Some points, one per row:
[-0.96  0.47  0.88  0.81  0.94  0.15 -0.43  1.31  0.62 -0.27 -0.57  0.04  0.43 -0.36 -1.19 -1.62]
[ 0.62  0.11 -0.57 -0.07 -2.28  0.85 -0.14 -1.62  0.85 -0.43 -0.11  0.11 -0.60  1.20 -0.03 -0.20]
[-0.57 -1.15  0.48  0.50 -0.25  0.31  0.45  0.21 -0.39  2.02 -0.91  0.63 -1.12  1.16  1.47 -0.08]
[-0.75  0.05  0.10 -0.08  0.68  0.65 -0.73  0.19 -0.48  0.54  1.43 -1.48  0.90 -1.42 -0.93  0.26]
[-0.41 -0.24  0.02 -0.62  1.76 -0.20  0.52 -1.62 -0.71  0.89  0.08  0.20  0.90 -1.73 -1.69  2.24]
[-0.84  1.27  2.05  0.19  0.08  0.17 -0.43  0.01  0.78 -0.45 -0.88  1.28  1.76 -0.45 -2.08 -0.81]
[-1.30 -0.34  0.30  0.03  0.00  0.05 -0.73  0.55 -0.18 -0.87  0.03 -1.15  1.27 -0.54 -0.03 -0.21]
[ 1.50  0.65  0.49  0.24 -0.20  1.15  0.54 -1.12  0.86  1.23  0.35  1.97 -0.39  0.99  1.36  0.55]
[-1.52  0.24  1.00 -1.52  0.27 -0.85 -0.36 -0.47  0.58 -0.17 -0.33 -0.57  1.12 -0.79 -1.56 -0.37]
[-1.81 -1.06  0.50 -0.69 -0.13 -0.42 -1.67  1.59  0.24  0.95  0.45 -2.67  0.46 -1.12 -1.79  0.68]
[-1.46 -0.51  0.02  0.15 -0.19 -0.85 -0.06 -1.02 -0.17 -0.46 -0.41 -1.56  0.25 -0.41 -0.36  0.19]
[-1.12 -0.86  0.09 -1.09  1.33 -0.35  1.58 -1.53  0.58 -0.77  0.18 -1.10 -0.14 -1.05  0.50 -0.38]
[-3.96 -0.39  0.70 -1.23  1.39 -0.90  0.27 -1.69  1.16 -1.67 -1.53 -1.05  1.98 -3.61 -3.51 -0.86]
Then 10 other points, each followed by its number:
[ 0.21 -0.88 -0.64 -0.90 -1.88  1.66 -0.67  0.80  0.82  0.64  0.24  1.16 -1.54  1.70 -0.34 -1.39] 0
[-0.95  0.26 -0.59 -1.43 -0.66  1.45 -0.98  0.50 -0.14 -1.84 -0.85 -0.30 -1.06 -1.03 -1.11  1.09] 1
[ 0.32  0.10 -0.04  1.00  0.72 -0.39  0.15  1.45  0.15 -0.47  1.08 -0.16  1.71 -1.23  1.36  0.26] 2
[-0.72 -1.44 -0.17 -1.20  2.45 -0.67  1.11  0.13 -0.67 -0.05  0.50 -1.04  1.69 -2.19 -2.27  0.71] 3
[ 1.97  0.13 -0.59  1.51 -0.27  0.21 -0.26 -0.63 -1.47 -0.14  0.66  2.09  0.95 -0.14  2.06 -0.21] 4
[ 1.45  0.31  0.23  1.49  0.03 -0.09  0.52  0.44  0.37  0.06 -1.52  1.86 -0.86  1.66  1.16  0.08] 5
[ 1.33  0.85 -0.63  0.63  0.67  1.11  0.86  1.01  0.47  0.83  0.14  1.15 -0.19  1.49  1.08  1.16] 6
[ 1.69  1.87 -0.39 -0.77 -0.30  0.45 -1.02 -0.87 -0.86 -1.49 -0.25  1.20 -1.34  2.05 -0.59 -1.47] 7
[-1.02 -0.37  0.94 -0.56  0.11  0.26 -0.76 -0.42  0.26 -0.56  0.44 -0.47  1.36  0.59 -0.23 -0.32] 8
[ 0.45 -0.18 -0.89  1.50 -0.24  1.10  0.35 -0.21  1.78  1.88  0.76  1.14  0.37  0.52  0.08  0.76] 9
Which three of these numbered points are nearest to each point below, looking only along the 6 directions in which the first points spread most? Their numbers follow each, nearest first.
[-1.10 -0.55 -1.30  1.06 -1.36  2.39 -1.38  0.13  1.62  0.91  0.55  1.94 -0.79  1.07  1.70 -0.67] > 0 5 7
[-1.14  0.08  0.22 -1.33  2.58 -1.29  0.08  1.34 -1.30 -0.14 -0.27  0.78  1.86 -2.53 -2.00  0.69] > 3 8 2
[-1.27  0.70  1.20  0.63 -0.49 -1.13  0.24 -0.39  0.24 -0.99  0.03 -0.53  0.51 -0.22 -1.05 -1.03] > 8 1 2
[ 0.08  0.56  0.23  0.10 -0.50 -0.69  1.05 -0.22 -1.10 -1.02 -0.86 -0.22  1.47 -0.52 -0.71  1.66] > 1 8 9
[ 1.46  0.43  0.91  2.02  0.21  0.68  0.11  0.47  0.95  1.37 -0.46  0.53  0.06  0.12  2.07  1.07] > 6 9 4
Now 10 new points, numbered from 0 again:
[ 1.87 -0.26 -0.70  0.69 -2.19  0.57 -0.41 -0.20 -0.59  0.73  1.93 -0.71 -0.33  2.34  0.80 -0.43] 0
[-3.70 -0.58  0.86 -1.78  1.82 -2.77  0.52 -0.51  1.72 -1.20  0.01 -2.56  2.90 -3.08 -2.32 -1.18] 1
[ 0.55 -0.20  2.48  0.53  0.84 -0.85 -0.17 -0.24 -1.89 -1.39  0.69  0.15  0.85 -0.74 -0.80  0.88] 2
[-1.93 -0.02  0.97  0.36  0.55 -1.61 -1.04  0.62  0.17 -0.92  0.24 -1.22  1.20 -1.75 -1.35 -0.12] 3
[ 0.43 -0.29 -1.24 -0.40  1.44  0.08 -0.69  1.03 -0.86 -1.53  0.12  0.20 -1.09  0.32 -0.96  0.40] 4
[-0.79  0.62  1.10  0.77  0.15 -0.07 -0.74  0.50 -0.88  0.99 -0.04 -0.07  0.76 -0.94 -1.70 -0.66] 5
[ 1.66  0.43 -1.70  1.11 -1.25  2.42  0.19  1.08 -0.37  0.25 -1.01  2.41 -2.98  2.09  1.52  0.62] 6
[-0.55 -0.18  0.18 -0.72  0.48 -1.62  0.57 -0.11 -1.70  0.23  0.67 -0.60 -0.03 -2.11 -1.98  0.92] 7
[-1.15 -0.95  0.42 -0.69  1.82 -1.26  0.76 -1.15  0.37 -0.46 -0.69 -0.35  0.66 -0.44 -0.15  0.73] 8
[ 1.53 -0.23 -0.27 -0.68 -1.87  0.26 -0.54 -0.55 -0.21  0.94 -0.85  0.71 -1.45  0.42  0.84  1.14] 9
The same question for these:
[ 1.81  0.77 -1.00  0.65 -1.05  1.78  0.60 -1.26  0.63  1.34  0.05  1.48  0.10  2.46  3.99 -1.00] > 6 0 9
[-2.11 -0.74  0.99 -1.42  1.83 -1.35  0.47 -0.55  0.92  0.51 -1.64 -0.50 -0.48 -1.65  1.03  0.02] > 8 7 4
[ 0.32 -0.65 -0.64 -0.24 -1.30  1.23  0.49  0.00 -1.18  2.58 -0.29 -0.10 -0.48  0.27  0.60  1.66] > 9 4 0
[-0.73  0.67  0.91  0.28  2.20 -1.93 -0.23  0.13  0.94 -0.65 -0.81  0.52  0.60 -0.88  0.31  1.18] > 2 8 5
[-1.81  0.69 -0.71 -0.46  0.54 -0.93  1.55 -0.20 -0.10 -0.22 -0.02 -0.80  0.15 -0.63  0.03 -0.31] > 8 4 2
